musi: [ -4  -6   1  -5  12   8  11 -14  -9  -1   3  -7   0   1   8  -1   8]
Seruv: [-3 -3 -3 -3 -3  1 -5  4  1 -1 -1  5 -1  2 -1  1  3]
Deg: [ 27 -26  28  46 -25 -41 -16  26  31   9   4 -81   4 -23 -25 -10 -81]
boba: [ -4 -13  -7  -8  -3   5  -7   8   1  -1  -4  10   0   6  -1   5  16]
fupu: [  2   4  13   0  32  12  35 -49 -20   4  12 -29   1  -6  21  -9  -9]
ralo: [ -4 -13  -7  -8  -3   5  -7   8   1  -1  -4  10   0   0   1   0  -1]
nam: [ 0  0  1  2 -3 -2  0  1  1 -1  0  0  0  0 -1 -1 -1]
Panop: [ 3  7  4  5 -5 -6 -5  4  5  2  1  0  1 -3 -5  0 -9]
mol: [  4   7   2   7 -10  -9  -7  14  10   0  -1   5   1  -2  -9   1  -9]
bitak: [  4  10   9   5   7   1  11 -14  -5   2   5 -10   0  -4   4  -5 -14]
bupu: [ 0  0  1  2 -3 -2  0  1  1 -1  0  0  0 -2 -1  0 -5]
asked: [ -4 -13  -7  -8  -3   5  -7   8   1  -1  -4  10   0   6  -1   5  16] : boba
howmany Deg: [-26] : 1
tags:
[8] -> J_551
[5] -> J_398
[-1] -> J_11
key boba 14:  : J_11

vozip: [-29  -5 -14  67 -29 -15  36   2  -7  33  20 -20  21 -36  -1   0 -26  16
  -8  16  15  34 -21 -19  -6  -6  -1   4 -44  48 -17  28   5  23 -30 -31
 -13  12 -20 -40  27 -30  11   5 -14  32  -2  -2  30  10  -4   9  11 -11
   9  -4 -31]
Laf: [ -8  -4   1  15  -4  -5   8   5  -3   7   7  -4   6  -6  -2   2  -5   5
   2   3   5   8  -3  -8   1  -2   3  -2  -5  13  -4  10   1   6  -4  15
 -15   5  14  31 -25  -2  -9 -14   0 -22   2   2 -14  15  15   7  -4  23
  -1  -4  24]
sobek: [  6  -5   1  67 -29 -15  36   2  -7  33  20 -20  21 -36  -1   0  -5  16
  -8  16  15  34 -21 -19  -6  -6  -1   4 -44  48 -17  28   1  23 -30  -8
 -13  12 -20 -40  27 -30  11   5  -2  32  -2  -2  30  10  -4   9  11 -11
   9  -4 -31]
key -> tag
[12] -> J_448
[13] -> J_896
[4] -> J_650
[31] -> J_903
[5] -> J_593
[32] -> J_836
[11] -> J_515
key sobek 37:  : J_448
howmany Laf: [6] : 2

vipig: [ 42  34  11  41  24   6 -25 -31   5 -12  69  23 -41 -22 -11  47  39  65
 -21 -16  30   0 -40  17  18  37]
Tad: [  2  27  21  66  18  19 -26 -14 -11  16  18  53  29   5   7  12  -6 -21
  -6  -3  22  31 -57   2  34  41]
Puvak: [  6 -22 -20 -62 -22 -19  24   9  13 -20 -22 -53 -39  -9 -10  -4   1  35
   1 -22 -18 -20  53 -34 -34 -37]
Vidon: [ 47 -23  11 -24   3 -19  -6 -15 -34 -44  43 -20 -32 -38  40  25  14  66
  31  -8  -8  47 -18 -38   1 -22]
tags:
[-22] -> J_242
[21] -> J_934
[27] -> J_341
[11] -> J_533
[22] -> J_151
[-24] -> J_266
[-23] -> J_789
[12] -> J_99
[28] -> J_666
key Tad 1:  : J_341
howmany Puvak: [-22] : 4
howmany Puvak: [13] : 1

zam: [-36 -36 -26 -10 -26  58  58  59]
ditat: [ 17  17 -25 -10 -26  58  58  58]
Taf: [ 55 -25 -25 -25 -25  -7 -32  58]
howmany ditat: [58] : 3
howmany zam: [-36] : 2
asked: [ 17  17 -25 -10 -26  58  58  58] : ditat
howmany Taf: [-26] : 0
tail: [-25 -10 -26  58  58] : [58]
Table of tags by key:
[-25] -> J_53
[58] -> J_304
[57] -> J_901
[-32] -> J_963
[-33] -> J_891
key Taf 6:  : J_963

kider: [  4 -16 -11 -48   1 -18  14  25  18   7   1 -20  14]
Kuvak: [ -2 -19  -6  35  16   3   7  21 -28  13  -7  20  -8]
labez: [ -3 -19  -8  10  12  23 -14  36  -5  -4   2  11  -8]
lifi: [ -2  12 -21  -6  20  -1  39 -13 -55  13 -22  -3  -6]
ralub: [  8  15 -39  15  13  11  43  17 -36 -16 -21   8   1]
Girem: [ 18  15 -39  15  13  11  43  17 -36  -3 -21   8   1]
kez: [  0   3  42   9  -5  24 -23  12   9 -27   7  -3   6]
tivar: [ -5 -21  -8 -30  -4   9 -28  16 -32   8 -32   7 -10]
mapag: [ -2 -19  -6  35  16   3   7  21 -28  10  -8  -9  17]
kig: [ -8  38  -2 -32 -16 -19   0  38   7  -3  13 -10   4]
where: [-9] : mapag, 11
key -> tag
[-19] -> J_365
[-14] -> J_414
[23] -> J_674
[24] -> J_62
[0] -> J_147
[-13] -> J_651
[11] -> J_506
[-1] -> J_183
[-21] -> J_280
key lifi 5:  : J_183
where: [36] : labez, 7

Mim: [  9  69  19 -50]
nera: [-24  51 -44 -32]
gil: [ 20  40  50 -41]
Vepe: [-29  14 -61   6]
korod: [-30  50 -44 -32]
filog: [-27  49 -59 -17]
vetif: [-26  33 -12 -27]
where: [14] : Vepe, 1
tags:
[9] -> J_253
[-28] -> J_542
[20] -> J_101
[-29] -> J_686
[-24] -> J_842
[-30] -> J_837
[-31] -> J_439
[14] -> J_382
key Vepe 0:  : J_686
howmany korod: [-30] : 1
tail: [ 9 69 19] : [-50]

guz: [ 33 -16 -30 -16 -28  22  27 -20]
Suti: [ 46 -17  40  22 -23   3  74 -20]
Ref: [  7  47 -19  13 -22  -6  75  12]
piris: [ 48 -22 -36  56 -54  22  36  84]
rab: [  4  47  -6   9   3 -18  71  -8]
dez: [-12  28  40 -10 -20 -20  39  60]
nadi: [ 46 -16 -36  35 -41 -20  38  83]
Rabe: [ 12  14  35 -16   4   1  26  20]
Sol: [-54   2  -1  56   3 -18  70  82]
vora: [-54 -22 -28   1 -54  12  26  24]
where: [75] : Ref, 6
Table of tags by key:
[-8] -> J_980
[-9] -> J_683
[-54] -> J_55
[12] -> J_992
[-20] -> J_557
[25] -> J_174
[24] -> J_427
key vora 7:  : J_427
tail: [  3 -18  71] : [-8]

gatot: [  2  14   8  -9  31 -26 -10   5 -34   2 -16  36]
Zem: [-39 -38  -4  13 -35  11 -16 -34  11  12 -15 -45]
toz: [-17 -15   0   9 -11   4  -6 -15   4  -6  -8  -6]
dogov: [ 40  28 -39  -1  -1   1  42   6  17 -34  14 -26]
nid: [-57 -34  33 -16  10 -34 -65 -20 -56  26 -43  37]
Fisil: [-19 -46  24 -48 -57  27 -51  32  23 -18  39   7]
tags:
[7] -> J_853
[-26] -> J_334
[-45] -> J_403
[-6] -> J_459
[12] -> J_36
key Zem 11:  : J_403
asked: [-19 -46  24 -48 -57  27 -51  32  23 -18  39   7] : Fisil
howmany toz: [-6] : 3

gamib: [ 15  -8  41  69  -1  24  -7  50 -38  10]
Par: [ 53  16 -33  51 -15  -2  10  84 -13 -32]
Sitiz: [ 15  -8  41  -6  -1  24  -7  50 -38  45]
Pimus: [-47  21  21 -41 -39 -47 -47 -41 -19 -47]
pesu: [-11 -18  48  47 -30   2  20  33 -57  56]
Pade: [ 53  16  -7  51 -15   9 -46  84 -13 -32]
asked: [ 15  -8  41  69  -1  24  -7  50 -38  10] : gamib
Table of tags by key:
[-46] -> J_684
[10] -> J_910
[11] -> J_460
[-7] -> J_466
[-47] -> J_610
key Pade 6:  : J_684
howmany Pimus: [-47] : 4
where: [-2] : Par, 5

sinum: [-41 -24   2  24]
dizol: [ -5 -62   5 -54]
Tun: [-32 -43 -22 -76]
paf: [-46 -38  -2 -21]
godib: [-41 -24  15  14]
Lebug: [ 11  60  15 -34]
roni: [-13 -23  47  -7]
tags:
[2] -> J_503
[14] -> J_830
[24] -> J_239
key sinum 3:  : J_239
howmany roni: [-23] : 1

bedi: [-59   4   6 -69]
lukog: [ 31  15  30 -49]
Pupes: [ 1 19 23 -5]
fini: [  1  19  22 -33]
mez: [  2   5   3 -29]
vuv: [ 30 -35   8 -17]
Kudas: [ 45 -17  10 -30]
datib: [-20 -18 -15  19]
nufu: [-10   1  -1  11]
where: [31] : lukog, 0
where: [45] : Kudas, 0
howmany lukog: [30] : 1

bupul: [-47 -79   3  49  46  61  35]
zale: [ 60 -44  19 -23  10 -60   7]
bifo: [-49  23  18 -53 -36 -59 -26]
tavez: [ 78  42 -10  25  68 -16   0]
zus: [ 33  56 -58 -48 -42  72  71]
fosab: [-31  77 -32  53 -59  67  20]
Zilum: [ 56 -32  -1 -47 -16  13  30]
sebu: [ 20 -61  49  56 -47   4  63]
fulo: [ 55 -32  -4  73  43 -19 -14]
tail: [ 56 -32] : [ -1 -47 -16  13  30]
tags:
[67] -> J_648
[46] -> J_990
[61] -> J_741
key bupul 5:  : J_741
where: [55] : fulo, 0

Masur: [-25  59  59  51 -51  42  26  15  28  23  -2 -11 -48 -23  28 -34  76 -55
 -71   4  59  51 -27 -24  65  27  35   8  31  43  16 -41 -28  47  55 -26
  59  57 -67   5  29 -68]
nunal: [ -2  -8   6  -8   6  -6  -8  -5  -9  -8  -3   1   7  -7   2   0 -13   5
   8 -11   3  -9   3   4 -11  -8  -4  -4  -6 -10  -6   1   5 -10 -10   2
   7  -8   6  -3  -8   5]
Fef: [-22 -26 -18 -27 -16 -24 -26 -24 -27 -26 -22 -19 -15 -26 -20 -21 -30 -17
 -15 -29 -19 -26 -18 -17 -29 -27 -23 -24 -25 -28 -25 -21 -17 -29 -28 -18
 -26 -26 -17 -24 -27 -17]
sudes: [ 45 -53  45 -20 -34 -64  15 -12  15  17  -9 -47 -36 -31 -39  38  -9  -9
 -10  21 -16 -38 -41 -56  -2  41 -74  29 -36  30   8  49 -44  30   3 -35
 -15 -38  21  26 -23  39]
tags:
[30] -> J_354
[47] -> J_134
[31] -> J_49
[48] -> J_230
[-28] -> J_579
[-29] -> J_15
key Fef 33:  : J_15
asked: [-22 -26 -18 -27 -16 -24 -26 -24 -27 -26 -22 -19 -15 -26 -20 -21 -30 -17
 -15 -29 -19 -26 -18 -17 -29 -27 -23 -24 -25 -28 -25 -21 -17 -29 -28 -18
 -26 -26 -17 -24 -27 -17] : Fef
howmany sudes: [3] : 1
tail: [-8 -5] : [ -9  -8  -3   1   7  -7   2   0 -13   5   8 -11   3  -9   3   4 -11  -8
  -4  -4  -6 -10  -6   1   5 -10 -10   2   7  -8   6  -3  -8   5]
howmany Masur: [-24] : 1
howmany Masur: [59] : 4
howmany Fef: [-24] : 4

lol: [17  4 -4 -1]
fani: [-1  6  2  0]
mulu: [-1  6  2 -2]
tuke: [-69 -35  58 -12]
tiz: [-2  5 -1  7]
Ratov: [7 2 1 1]
tags:
[-12] -> J_426
[6] -> J_645
[1] -> J_40
[2] -> J_347
[-3] -> J_286
[7] -> J_782
[-2] -> J_12
[-1] -> J_177
[0] -> J_757
key mulu 3:  : J_12
where: [-69] : tuke, 0

gizu: [-52  69 -39 -14  30  -9 -29  28   2 -34 -51  37  22  -6  -6 -51  18 -24
  20]
nir: [  6  19 -23 -19 -24  15  20  28  19  50  29  51 -21 -52 -17 -51  19 -24
  20]
meper: [-52  69 -39 -14  30  -9 -29  28   2 -34 -51  37  22  -6  -6  29 -85  29
   1]
where: [-23] : nir, 2
tail: [19 50] : [ 29  51 -21 -52 -17 -51  19 -24  20]
key -> tag
[-30] -> J_547
[-29] -> J_732
[-6] -> J_83
[20] -> J_61
key gizu 6:  : J_732
where: [18] : gizu, 16
asked: [-52  69 -39 -14  30  -9 -29  28   2 -34 -51  37  22  -6  -6 -51  18 -24
  20] : gizu
howmany nir: [19] : 3

Fedu: [ 83 -33  -3   0 -42  -3 -36  37 -41  49 -19 -20  15  12  -5  16 -38  19
 -46 -24 -19  30  11 -31  -7  29  10  22 -22  45  37  41 -42]
vagu: [ 83 -33  -2   0 -42  -3 -36  37 -41  49 -24 -20  15  12  -5  16 -38  19
 -46 -24 -71  30  11 -31  -7  29  10  22 -22  45  37  41 -42]
mik: [ 83 -33  -2   0 -42  -3 -36  37 -41  48 -26 -20  15  12  -5  16 -38  19
 -46 -38 -71  30  11 -31  -7  29 -15  22 -22  45  37  41 -42]
tail: [ 19 -46 -38] : [-71  30  11 -31  -7  29 -15  22 -22  45  37  41 -42]
asked: [ 83 -33  -2   0 -42  -3 -36  37 -41  49 -24 -20  15  12  -5  16 -38  19
 -46 -24 -71  30  11 -31  -7  29  10  22 -22  45  37  41 -42] : vagu

tif: [ 3  1  4 -4  4 -3 -1  2  0]
negup: [ 5 -6  4  2  0 -2  1  1 -6]
Ganas: [  7  -4   4 -10  20  16 -13   1 -22]
duto: [ -1  -1  -8   3 -10   1   2  -1   2]
pafem: [-60  33  66 -11  26   5 -18 -18  26]
gasep: [-1  0  1 -1  1  0  3 -2  3]
nul: [-49  26  57  -7  14   3 -16 -11  19]
mugiz: [-54  33  74 -13  27   9 -22 -17  21]
bar: [ 7 -1 11  6  0 -7  3 -4 -8]
tail: [ 66 -11  26   5 -18] : [-18  26]
where: [27] : mugiz, 4
howmany negup: [-6] : 2

luzi: [60 60 60 60]
tifu: [-23  32  41  61]
Tuve: [ 28 -52 -49 -24]
bave: [ 19 -37 -42 -24]
Kuzuk: [-32  42  47  22]
vule: [-19 -36 -14 -46]
sov: [ 15 -24 -19 -24]
nelif: [-36 -30  -4 -48]
where: [-32] : Kuzuk, 0
tags:
[62] -> J_474
[32] -> J_704
[31] -> J_303
[-24] -> J_799
[61] -> J_801
key tifu 3:  : J_801
howmany luzi: [59] : 0

Zoroz: [ -6  60  26 -52   7  44 -46]
zesal: [ -6  60  26 -52 -52 -52 -56]
repe: [ 21 -25  -4  38 -11 -41  42]
pinug: [ -6  59  25   7   7   7 -15]
howmany pinug: [7] : 3
where: [42] : repe, 6
howmany zesal: [-52] : 3
tail: [59 25] : [  7   7   7 -15]
tail: [-25  -4  38 -11] : [-41  42]

Radas: [-85  49 -85  49 -85]
Zuse: [-2  4 -3 -2 -2]
Leteg: [ -5 -32  17   3 -16]
tags:
[-15] -> J_346
[-31] -> J_314
[-85] -> J_190
[-32] -> J_10
[-84] -> J_42
[-16] -> J_617
key Leteg 4:  : J_617
where: [3] : Leteg, 3
howmany Radas: [-85] : 3
where: [-5] : Leteg, 0
howmany Zuse: [-2] : 3

tuk: [ -5   0  12 -29 -39   1   3   3   2 -39  -9  -2   9   4   1   2 -67  -1
   1   6  52   5  20  59  -4   3 -10   0 -28   1 -37   2  32  -3  41   4]
Kat: [ -7  -2   7 -16 -65  -7   0  -1   0   1  11   0  10   1   2   6 -38   1
   0  18  14 -33  33  46   0   2 -35  -2  36  -2  -1  -2  32   1  36   0]
subo: [  3   0  -3  10  17  -9   2  -3   1 -19   3   1 -16   0  -4  -5  43  -3
   0   5 -49  22  22 -42  -5   0  19  -4  38  -7  -3   0 -58   9  42   5]
Ves: [ -1   0  -1 -38   4  -2   3   1   2 -28  -1  -2 -21   2  -2  -5  21  -3
   1  11 -11  32  31  19  -5   3  17  -4   7  -3 -40  -1 -46   9  27  -3]
lalo: [ -5   0  12 -29 -39   1   3   4   2 -39  -9  -2   9   4   1   2 -67  -1
   1   6  52   5  20  59  -4   3 -10   0 -28   1 -37   2  32  -3  41   4]
pusob: [ -4  -1 -12 -53 -14   2   0  -5   1  27  12  -1 -21  -9   1   0  37  -1
   1  17 -11   7  29  32   5   2  -7  -4  19   2 -21  -5 -25   9 -45 -17]
Ritur: [  1   1  -9  19  56   9  -3  -2  -2  30  -1   1   1  -4   1   1  13   2
  -1 -18  -6  -6 -39 -35   2  -4  22   3 -14   3  28  -1   2  -3 -32   2]
kuvam: [  4   2  -9   9  59  10   0   2   0  10  -9  -1 -12  -2  -1  -6  18  -1
   1 -16   5  31 -35 -19   0  -2  25   3 -42   4 -10   1 -26   0 -37  -2]
buba: [ -7  -2   7 -16 -65  -7   0  -1   0   1  11   0  10   1   2   6 -38   1
   0  18  10  -7  -8 -12   6   2 -35   0 -15   1   9   3  31  -7 -29  -2]
reb: [  1  -1   0   7 -28  -2  -3  -3  -2  24   6   1  18  -6   2   5  -5   2
  -2  -1   5 -35 -19 -14   6  -1 -31   2   3   3  30   0  35  -7 -46  -4]
key -> tag
[32] -> J_257
[30] -> J_30
[31] -> J_796
[-19] -> J_224
[-3] -> J_148
[-39] -> J_755
key Ves 22:  : J_796
asked: [  3   0  -3  10  17  -9   2  -3   1 -19   3   1 -16   0  -4  -5  43  -3
   0   5 -49  22  22 -42  -5   0  19  -4  38  -7  -3   0 -58   9  42   5] : subo
asked: [  4   2  -9   9  59  10   0   2   0  10  -9  -1 -12  -2  -1  -6  18  -1
   1 -16   5  31 -35 -19   0  -2  25   3 -42   4 -10   1 -26   0 -37  -2] : kuvam
asked: [  1   1  -9  19  56   9  -3  -2  -2  30  -1   1   1  -4   1   1  13   2
  -1 -18  -6  -6 -39 -35   2  -4  22   3 -14   3  28  -1   2  -3 -32   2] : Ritur
asked: [ -1   0  -1 -38   4  -2   3   1   2 -28  -1  -2 -21   2  -2  -5  21  -3
   1  11 -11  32  31  19  -5   3  17  -4   7  -3 -40  -1 -46   9  27  -3] : Ves

guvid: [-15  21  -7 -83  14  19]
Vomi: [-15  22  -7 -10 -31  15]
rim: [-21   7  -6  22 -39  13]
Dineb: [-4 11 -7 22  0 23]
tail: [-15  22  -7] : [-10 -31  15]
howmany Dineb: [23] : 1

basob: [-20  44 -62 -12 -26]
raziz: [ 28 -49   1  13  -3]
sapu: [ 30 -63  26  17  27]
geti: [-41  82 -25 -21 -25]
ril: [ 31 -63  -9   2 -10]
tail: [ 30 -63] : [26 17 27]
Table of tags by key:
[31] -> J_521
[-10] -> J_983
[28] -> J_577
[27] -> J_109
[30] -> J_804
[32] -> J_756
key ril 0:  : J_521
where: [-41] : geti, 0
tail: [ 44 -62 -12] : [-26]
where: [82] : geti, 1

